0: [146 115 110  84 158 140 141 153 101  87 117 130 150  81 150 138 111 100
 121  84 102  68 139 141  96  83  91  92 128 149 149 118  90 108 118 128
 144 109 113  53 133 132 112 104 111  94  85 121]
1: [ 98 123 145 181 123 111 111  91 124 169 164 136  79 153  64 103 126 135
  88 185 162 119 114 119 151 190 204 131 140 115  70 146 147 156 106  88
  76 111 143 201 150 126 148  80 126  95 151  22]
2: [138 108 104  69 137 122 145 144 126 103  84 122 103  84 169 140 121 101
 121  77  92 102 158 135  98  69  40  67  89 140 141 130 120 107 115 145
 148 123 112  34 117 117 104 153  96 101  94 112]
3: [113 200 217 102  97  95 152 245 202 173 140 123 152 111 231 186 196 168
 196 142 120 255 161 106 141 124 128 150 146 185 250  39 162  18 199 232
 195 134  88 216 108  62 126 255 197 255 200 245]
4: [157 161  65  92 157 118 139 142 100  86 134 143 163  87 140 103  98 103
 146 106  96  60 132 147 136  95  93  96 119 123 165 152  98 135 108 127
 119 119 153  58 143 138 103  90 130  88  95 136]
5: [153 100 126  57 140 117 146 141 141 100  97  91 169 108 154 138 133  69
 118  80  89 120 107 113  91  81  50 136 139 122 175 125  92 128 123 170
 164 113  71  68  97 132 115  87  89  91  99 133]
6: [126  95 129 165 139  63 109  75 139 247 194 106 102 189  86 107 158 136
  82 189 143 197 136  67  97 147 133 185  96 112 138  90 121 154 210 139
   9 102 149 221 102 145 169 128 144 244 151 193]
7: [122 164 180 107 121 131 151 182 150  93  94 141 121 132 207 156 129 155
 161  62 113 194 135 111  99  76  51 165 144 162 196  96 108  66 181 189
 196 161  82 164  89 143 131 212 198 255 158 208]
8: [106  94 130 167 119 136 126  88 144 124 145 130  99 162  64 127  91 128
 111 178 181 101 114 115 155 198 190 146 169 127  56 153 155 157  90 100
  59 130 134 213 139 109 145  84 113  62 132  69]
9: [112 137 134 172 126 122 100  68 117 155 163 148 119 153  91 108 124 169
 110 179 162 104 113 122 155 181 214 158 152 114  53 179 154 172  99 102
  98 133 162 225 158 131 143  83 125  76 127  55]
10: [116 143 143 179 112 128 103  93 113 178 167 151 123 190  51  89 132 154
 110 180 177 111 132 116 160 183 192 147 127 128  58 164 144 176 129  92
 102 121 133 227 148 137 135  96 132  87 162  56]

[104 208 255 158  69  84 167 207 169 115  85 158 170 135 213 200 255 165
 162 179  84 250 139 132 161 108 200 168 222 187 212  53 159  97 238 167
 255 150  92 163 148  85 167 255 249 255 180 255] --> 3 7
[142 110 144 105  82 116 119 153 158 105  79 131 157 112 168 199 162 128
 112  74 117 180 145 130 108 101 103 138  87 155 146  84 155 118 109 114
 171 149 120  48 106  93  91 206 159 178 156 193] --> 2 7
[ 74  86 136 193 127 143 155  61 145 189 165 153  73 179 117 118 128 171
 115 169 136 184 129 128 169 205 158 133 112  57 134 110 138 114 173 109
  57  98 122 179 134 159 164 106 109 165 201 110] --> 1 10
[160  95 140  70 125 140 126 144 138 113  95  99 131 117 176 161 118 134
 126  75  97 139 146 126 117  62  20 102 119 153 134 113 120 123 138 140
 177 144 125  62 112 124 102 143 110 119 108 161] --> 2 5
[ 78  80 185 197  91 163 184  86 179 207 174 153  83 201 104 135 154 180
 117 184 122 219 118 162 172 206 165 183 129  45 156  65 124 109 224 154
  21  85 139 192 123 158 146 165 146 240 170 210] --> 6 1
[ 84  95 115 211 117 161 139 103 135 219 188 187  94 212 119 135 161 235
 152 194 117 226 119 182 194 194 182 204 141  98 149  64 112 128 218 144
  14  77 113 160 124 177 143 175 168 255 201 252] --> 6 10
[110 107 143 183 128 108 115  99 136 186 155 142  84 170  60 123 139 115
  90 168 150 148 130 126 149 162 157 149 124 106  91 119 125 142 139  97
  67  93 123 209 105 141 143  85 132 136 158  69] --> 1 10
[123 177 194 166 101 170 142 156 132 117  91 147 171 140 193 219 160 107
 158  68  68 201 189 168  86  90  84 141 120 178 164  79 155 179 142 139
 199 189 131  88 120 136 142 233 168 245 212 255] --> 7 3
[113 153 134 179 130 126  98  72 100 189 165 173 117 175  46  99 129 160
 111 166 161 101 126 122 152 184 209 145 120 121  66 168 144 161 129 105
 103 115 153 217 150 139 161  90 127  86 159  54] --> 10 9
[125 131 139 115 129 149 102 174 155 103  48 116 167  78 208 192 135 185
 166 105  91 157 155 122  84  68  68 120 105 178 160 122 123  49 135 137
 191 174 138 116 117  93 138 247 146 191 149 161] --> 7 2
[151 137  80  82 151 139 144 147 107 106 110 131 146  76 156 123 128  80
 139  91 107  52 150 131 100 103  83  98 133 138 163 149 109 122 117 144
 157 126 134  39 112 142 108 119 101  98  65 125] --> 0 4
[155 158  73  99 167 126 136 146  95  76 133 129 192  90 140  96 108 103
 151  91 106  73 135 143 127  92 109 108 125 116 174 138  87 160 106 131
 124 117 150  54 152 135 106  94 130  80 101 132] --> 4 0
[142 120  85  74 142 132 137 142 109  93 105 118 133  83 134 112 130  74
 126  95 106  67 141 128 104  94  92  88 127 121 162 145 100 109 105 124
 156 112 106  51 121 142  95 116 113  91  84 134] --> 0 4
[151 155  75  87 160 118 134 137 101  62 139 131 178  81 133 108  91  92
 146  94 105  65 135 144 135  86 103 106 120 122 182 136  95 149 111 122
 125 112 145  50 149 139 105  95 130  99  98 145] --> 4 0
[119 170 189 102  80  79 147 149 184 120  71 146 126 109 188 149 163 130
 158 103 110 229 154  98 110  95  86 125 127 156 191 106 142  96 152 137
 199 162 103 121 111  85 110 255 161 239 167 223] --> 7 3
[143 133 157 110  89 132 122 171 173 125  99 124 103 129 200 175 124 156
 137 109 110 234  94 135  93  76  60 134 109 139 147 101 144  97 131 166
 213 134 103 136 113 114 122 192 141 202 103 190] --> 7 2
[114 105 142 157 119 127 131  62 145 146 157 128  92 147  53 131  97 130
 123 173 180  96 106 126 135 191 192 138 142 118  60 153 156 154 106 113
  67 131 150 226 112 121 166  78 109  62  98  64] --> 8 9
[148 222 196 173 122 124 131 204 192 101 136 150 196  98 214 211 177 223
 178 132 126 255 143 123 116  41 131 170 195 164 217  44 152  97 255 201
 255 166 103 215 137 121 154 255 228 255 161 255] --> 3 7
[104  96 155 198  73 144 171  97 146 247 201 125 159 208 134 154 117 214
 106 194 171 255  81 111 132 184 209 166 117  88 180  72 197 141 255  92
  53  99 136 160 122 174 158 229 150 255 181 255] --> 6 10
[145  88 111  84 161 119 144 147 131 113 103  98 102 112 166 120 133  96
 151  68 107 112 143 133  81  89  59  76  99 127 129 151 123 107 104 126
 173 126 105  60 122 119 110 149 104 109  81 118] --> 2 0
[159  78 123  66 112 138 154 147 141 120 102 107 107 113 149 133 161  93
 111  83  95 118 122 116 106  86  53  99 122 132 115 150 126  88 129 137
 185 155  92  38 123 127  96 138 105 130  80 159] --> 2 5
